In the rows, 128 means zero.
A single turn carries every row of the set below to another of its rows. Some are shown first; where does it send the rows asked next?
gulum: [141 172 141 122 132  91 101 103 168 128 156 115 114 125 135 150  82 111
 115  90 137 112 122 126 140]
sepe: [138 169 149 145 128 117 118  85 156 120 150 122 105  98 146 146 100 119
 102 100 122  99 131 105 162]
Popu: [115  85 161 131 132 141 136 165 104  89 139 153 124 163 117 119 131 131
 145 167 127 138 120 137 102]
tapo: [123  79 164 136 127 128 122 172 113 104 148 147 120 159 112 130 123 112
 152 161 133 122 113 146  92]
vev: [129 158 130 157 129 112 135  82 152 114 122 119 107 113 138 159 120 143
  85  95  95 125 137  99 146]
Zap: [114  78 165 146 131 134 145 168 108  99 129 148 119 143 121 126 145 126
 132 170 116 129 124 126  92]
lefi: [117 128 133 151  91 116 143 146  92 165 141  88 130  99 139 131 133 121
 136 160 137  82 117 135 112]
Vip: [107 125 101 142  97 119 157 139  82 141 119  91 147 152 122 133 141 161
 134 151 124 135 120 142 104]
kadon: [145 133 122 148 101 120  85 113 126 129  92 136 147  91 159 118 128 126
 135 109 119  87 142 178 103]
turu: [120 113 139  86 161 157 170 156 130 119 131 157 112 129 111 122 109 101
 159 136 110 103 101 140 137]
bifoz: [136 142 116 117 116 109  91 123 129 120  81 136 165 112 158 104 127 137
 134 112 128 118 144 178  93]
gedit: [122 168 123 120 142  99 137  94 155 104 117 121 125 141 137 142 114 152
  89  96 110 157 138 104 136]
fusit: [139 133 107 144 105 132  98 103 117 111  77 139 156 118 153 114 136 154
 134 109 110 116 146 177 107]
ful: [136 163 156 148 117 114 119  92 149 111 125 105  97 114 123 153 119 145
  76  96  96 130 149 116 151]
bana: [120 104 126 107 155 168 179 143 122 112 121 157 109 139 104 135 120 119
 154 131  90 111 104 140 141]
pob: [122 101 127  99 159 137 172 165 137 129 116 147 112 139 100 144 115 103
 151 126  92 110  99 145 111]
luf: [135 171 122 112 137  98 110  96 157 107 141 120 125 161 125 146  85 142
 116  85 131 149 125 129 143]
defep: [116 107 140  99 162 147 183 160 135 126 116 151 109 113 114 131 125 101
 142 138  92 102 107 127 123]
bisat: [108 143 116 104 108 106 142 156  91 145 136  94 156 148 131 113 121 141
 147 158 158 131 115 147 105]
tedu: [124 136 121 133  88 129 126 139  86 151 162  96 138 136 127 125 109 130
 162 153 158  95 107 157 129]
pum: [128  96 130 117 147 156 167 150 131 127 128 150 100 130  99 148 113 100
 157 125  88  90  99 148 131]
sodak: [121  77 169 159 122 148 137 158 104  99 143 152 111 135 121 130 138 118
 140 168 117 108 120 129 108]
geluz: [144 174 159 118 122  95  93 111 163 118 148 102 103 128 119 145  90 121
  99  91 128 126 137 137 144]
komum: [123  86 178 139 129 138 127 169 110 104 153 151 116 133 124 119 127 106
 148 172 136 107 118 134 105]
fiku: [135 143 126 135 112 133 102 108 120 115  81 142 156  85 170  98 140 141
 126 122 120 102 152 161 114]
Soko: [105 134 123 148  97 143 165 128  76 139 127  99 137 111 143 116 150 154
 127 169 130 109 126 121 130]
rofi: [141 174 169 134 119 118 104  96 152 114 148 109  96 105 129 140 103 126
  90 101 119 113 144 121 162]
pomag: [127 171 150 117 131 105 122 102 151 101 118 105 112 133 123 139 117 153
  77  97 106 157 151 116 143]
Guli: [144 145 120 127 107 134  80 108 119 115 101 143 157 109 159  99 118 135
 149 112 137 101 139 184 118]
pafa: [138 172 145 111 126 105 103 104 151 102 137 108 112 155 113 141  94 147
  98  90 121 154 140 138 148]

pomag moves to ful
bisat moves to Vip
Now find these:
komum moves to tapo
pum moves to turu
fiku moves to kadon
luf moves to gedit

